Rows are one point carried round by a steady rotation, each followed by how many steps it has turned.
The counts run from 0 to 618.
[ 94 132 142 123  63  80 101  96 162 152 119 103  99  96 154 135 130 133
 139  99 155 106 186 155 112 136 117  95 118  98 117 107 135 176 152 101
 114  99 153 176  92 151 151 129 126 132 131 102 127 107 149 134  64 109
 130 134 119 134]	527
[110 131 177 103 131 157 105  91 129 134 109 116  97 133 172 121 137 176
 127 133 130 159 121 162 165 122  91 162 144 156  89 140 103 182 112  95
 155 124 109 143 158 108 139 155 103 169 114 110 158 118 158 126 176 182
 135 166 109 124]	261
[ 99 163 148 168 115 102 130 101 134  99 107 141  99 129 176  93 122 113
 141 114 134  66 182 183 113 137 137 103 117 112  99 132 149 152 110  60
 128 126 175 155  87 118 107 116 122 156 143 119 121 154 147 117  80 101
 141 101 128 137]	187
[108 109 152 119 104 188 126 113 117 128 116 137 126 153 153  90 137 169
 138 114 146 162 101 120 128 142  92 166  95 190 129 113  98 175 119  72
 141 141  93 151 126 122 141 129 137 201 137 131 151  84 132 139 145 113
 128 140 147 124]	603
[150 160 121 124 146 128 115 108 147 111 133 133  87 118 174 104 109 129
 165 144 128 120 112 184 114 128 114  94 155 116  83 136 129 132 120  49
 100 129 161 172 138 116 131 136 123 126 124 185 126 143 179 134 110  71
 149 152 145 100]	3
[ 84 147 145 103 118 148 104 117 138  89 166 100 102 134 169  91  77 170
 120 157 124 136 118 126 126 126 139 123 124 143 103 143 150 163 153 108
 139 154 125 135 165 130 168 160 138 158 123 140 159 123 186 106 184 115
 163 145 110 125]	291
[106 168 137 146  59 107 102 106 158 153 129 126  80 145 187 166 159 122
  95  99 118 109 157 175 120 130 110 111  93 109 119 137 155 194 135 126
 143  99 148 133  85 150 131 125 111 140 116 133 133 107 153 183 130 147
 142 144  92 131]	539
[109 131 170 135 120 130 104  81 126 128 105 133  89 119 187 141 181 145
  90  98 129 116 162 149 126 126  87 142 131 124  96 165 110 156 102  67
 139 103 148 142 104 114 101 116  91 129 107  94 121 168 144 153 117 170
 155 149 129 157]	223
[131 113 136 132 104 113  79  64 171 166 110 119 117  84 144 183 154 128
 123 107 164 112 145 165 116 126  84 127 130 124 110 118  97 162 123 101
 128 120 127 172  95 142 143 146  91 129  95 126 138 125 155 172  75 122
 113 170 148 111]	382
[136  77 134 172 116 132 117  90 168 124 120 111 145 116 164 152 137 160
  93 136 141 111 100 114  99 119 119 167  73 194 137 122  94 136 128  96
 139 163  69 137 125 175 151 133 111 165 134  89 124 141 166 150 148 122
 133 163 123 131]	95
[105 153 124 134  76 141 153 105 110  97  91 132  93 149 169 113 125 142
 181 109 153 126 151 152 106 162 121 104 107  90 101 106 127 161 145  69
  94 119 147 165 119 155 112  85 129 163 164 130 114 104 130 146  74  98
 132 110 132 126]	342
[ 88 207 118 126  75 118 100 101 141 145 176 142  82 133 155 119 125 125
  98 104 145 103 165 146 125 117 133 100 122 117  93 160 154 194 139  89
 140 139 146 138 100 138 142 132 144 110  99 176 146 140 156 167  98  90
 149 160 153 133]	30
[133 141 139 173  98 107 124 118 158 148 112 123 107 100 146  95 123 104
 162 109 155  91 149 172 120 136  86  96 121 130 115 114 118 147 125  68
 107 114 125 178  73 112 123 117 132 169 142 158 129 110 163 146  49  57
 115 131 139 105]	15
[114 152 123 164 112 135  95  64 162 125 156 128 116 125 147 176 147 127
  65 117 155  83 152 134 101 109 133 147  98 160 102 154 129 150 104 119
 150 174 120 114 130 159 130 155  92 131  82 110 150 179 162 173 129 144
 143 157 145 131]	66
[137 101 148 158 114 149 122  58 147 153  81 138 129 122 150 165 173 141
 131 102 174 116 127 159 123 123  99 175 110 157 109 111  93 172  85  83
 142 136  99 151 110 134 107 133  80 170 116 103 140 133 124 175 113 155
 115 136 147 119]	234
[119 131 128 189  71 111 129  94 160 141 115 139 113 126 163 137 158 114
 106  92 148  72 166 135  88 131 121 124  68 142 137 123 124 156 111  82
 131 128 144 145  63 162 115 109 127 154 126 108 107 143 132 169  69  96
 126 127 147 138]	204
[112  95 152 141  88 158 110  98 142 120 113 113 110 149 182 136 152 187
  91 115 112 143  99 109 110 137  96 165  85 168 142 145 118 163 134 128
 139 133  65 122 120 152 135 129 119 167 138  94 134 124 163 167 180 162
 141 156  91 134]	97
[109 126 133 111 113  92 117  78 138 144 123 141 100 100 166 143 156 144
 146  96 164  92 174 166 126 112 135 118 113 108  76 120 106 171 104  49
 131 121 152 162 125 135 122 127 105 103 102 124 135 118 128 135  77 107
 145 155 155 145]	372
[ 85 142 141 159  67 128  86  85 165 147 146 122 112 127 138 168 144 130
  67  92 142 109 157 112 106 141  92 134 105 152 130 152 129 182 132 126
 155 143 128 126  82 156 124 134 113 140 109  97 139 158 150 176  87 134
 147 149 133 141]	59
[107 171 121 119 102  88 130  92 148 118 117 133  81 116 174 127 128 128
 168 114 156  98 179 182 132 113 173  97 121  80  62 126 138 180 129  80
 116 127 141 155 146 153 127 123 122 114 129 137 148 118 148 118  97 106
 142 142 126 129]	515
[115 158 144 108  90 147 122 113 121 124 108 140  85 142 167  86 124 129
 180 121 139 138 148 170 134 149 103  96 138 101  93 128 137 184 133  65
  98  99 142 174 106 105 116 105 130 160 135 171 136  94 144 138  90  99
 129 135 133 121]	9
[ 98 151 140 158 100 124  96  66 159 134 130 112 137  89 114 154 121 112
 109 110 179  84 164 156 115 134  94 124 130 145 108 123 110 162 105  96
 138 152 151 158  95 139 139 153  97 153 113  99 136 157 158 150  50 117
 127 136 159 115]	49
[109 155 144 148 129 154 146 134 144  99 147 129 112 147 162  86  84 153
 127 146 123 123 114 164 140 109 163 144  94 172  96 127 149 172 117 103
 138 168 109 120 154 129 138 152 129 191 137 139 159 108 175 112 207 119
 125 141  99 115]	288
[105 120 143 131  81 103  90 106 168 181 150 129  95 120 158 155 161 147
  76  84 123 121 158 134 131 105 109 126  91 152 116 142 130 193 129 110
 154 116 112 129  90 140 144 136 122 108  90 118 138 114 158 167 123 117
 148 179 122 144]	392
[103 143 121 148  69 132  88  77 149 135 143 122 107 123 161 165 151 125
 110 101 151 110 161 126  79 159  86 105 118 133 135 130 127 162 144  97
 117 125 157 154  83 163 122 105 122 128 115 117 114 152 147 185  67 108
 156 129 158 138]	202
[117 164 137 188  87 143 115  91 162 136 124 141 126 139 152 167 159 123
  74 101 139  83 144 149 112 119  97 155  89 159 122 152 143 170  91 134
 155 140 113 106  91 147 111 135  86 159 109 106 141 162 150 187 127 154
 127 137 114 120]	62
[132 123 117 158  82  97 143  96 151 116 111 130 117 116 164 122 138 132
 151 105 156  88 147 132  81 148 121 105  92 120 123 120 114 140 149  74
  94 129 134 160  91 174 128  92 136 141 154 130 114 117 150 152  53  68
 137 137 147 127]	347
[117 166 127 157  98 181 133 128 137  89 123 127 101 173 176  82 122 157
 127 128 111 147  83 118 107 146  96 143 115 158 123 169 147 137 155 107
 102 145  92 118 139 152 126 104 151 184 169 141 126 137 187 162 167 115
 145 144 106 114]	467
[111 164 105 127 120 165 126 107 141  79 144 123  94 151 185  98 105 159
 129 155 119 136  95 113 101 138 113 123 134 148  92 180 127 124 156  94
  93 164 114 133 166 155 139 121 145 140 154 152 137 158 193 147 155  96
 151 160 140 113]	471
[103 150 126 161 106 131 117  71 146 124 150 132 113 145 147 171 152 144
  87 102 160  81 154 135 109 100 161 150  82 161 102 143 130 187 101 111
 166 173 120 112 124 170 129 142 114 140  93 121 155 153 139 157 135 136
 141 145 152 142]	65
[126 205 112 145  92 136 101 100 160 139 165 144  76 138 152 136 132 102
 108 114 144 105 149 164 120 128 117 101 129 118  93 163 156 172 137 104
 128 138 153 136 107 130 115 133 132 120  89 177 151 134 162 186 101  99
 138 155 148 108]	29
[ 99 108 174 145  87 156  84 111 134 139 128 110 124 138 142 124 121 162
  87 117 136 136 113 131 126 148  63 153 108 189 154 117 123 182 128 129
 166 123 114 140  93 129 144 159  98 190 117  94 143 114 170 153 149 150
 120 134 114 135]	421
[134  82 141 115 139 134 121  92 151 107 111 109 130 103 159 117 105 173
 182 159 152 139 105 148 115 134 127 150 114 160 103  94  81 134 132  74
 102 153  91 172 175 152 156 149 112 169 142 124 146 101 166 100 141 107
 123 157 126 108]	120
[108 158 143 118 115 133 138 127 126  98 116 121  95 126 161  72  88 137
 184 145 144 115 138 184 137 135 138 104 118 107  89  97 140 166 132  79
 106 126 137 161 141 117 138 132 136 187 154 144 148  88 165  94 129  95
 124 118 110 105]	153
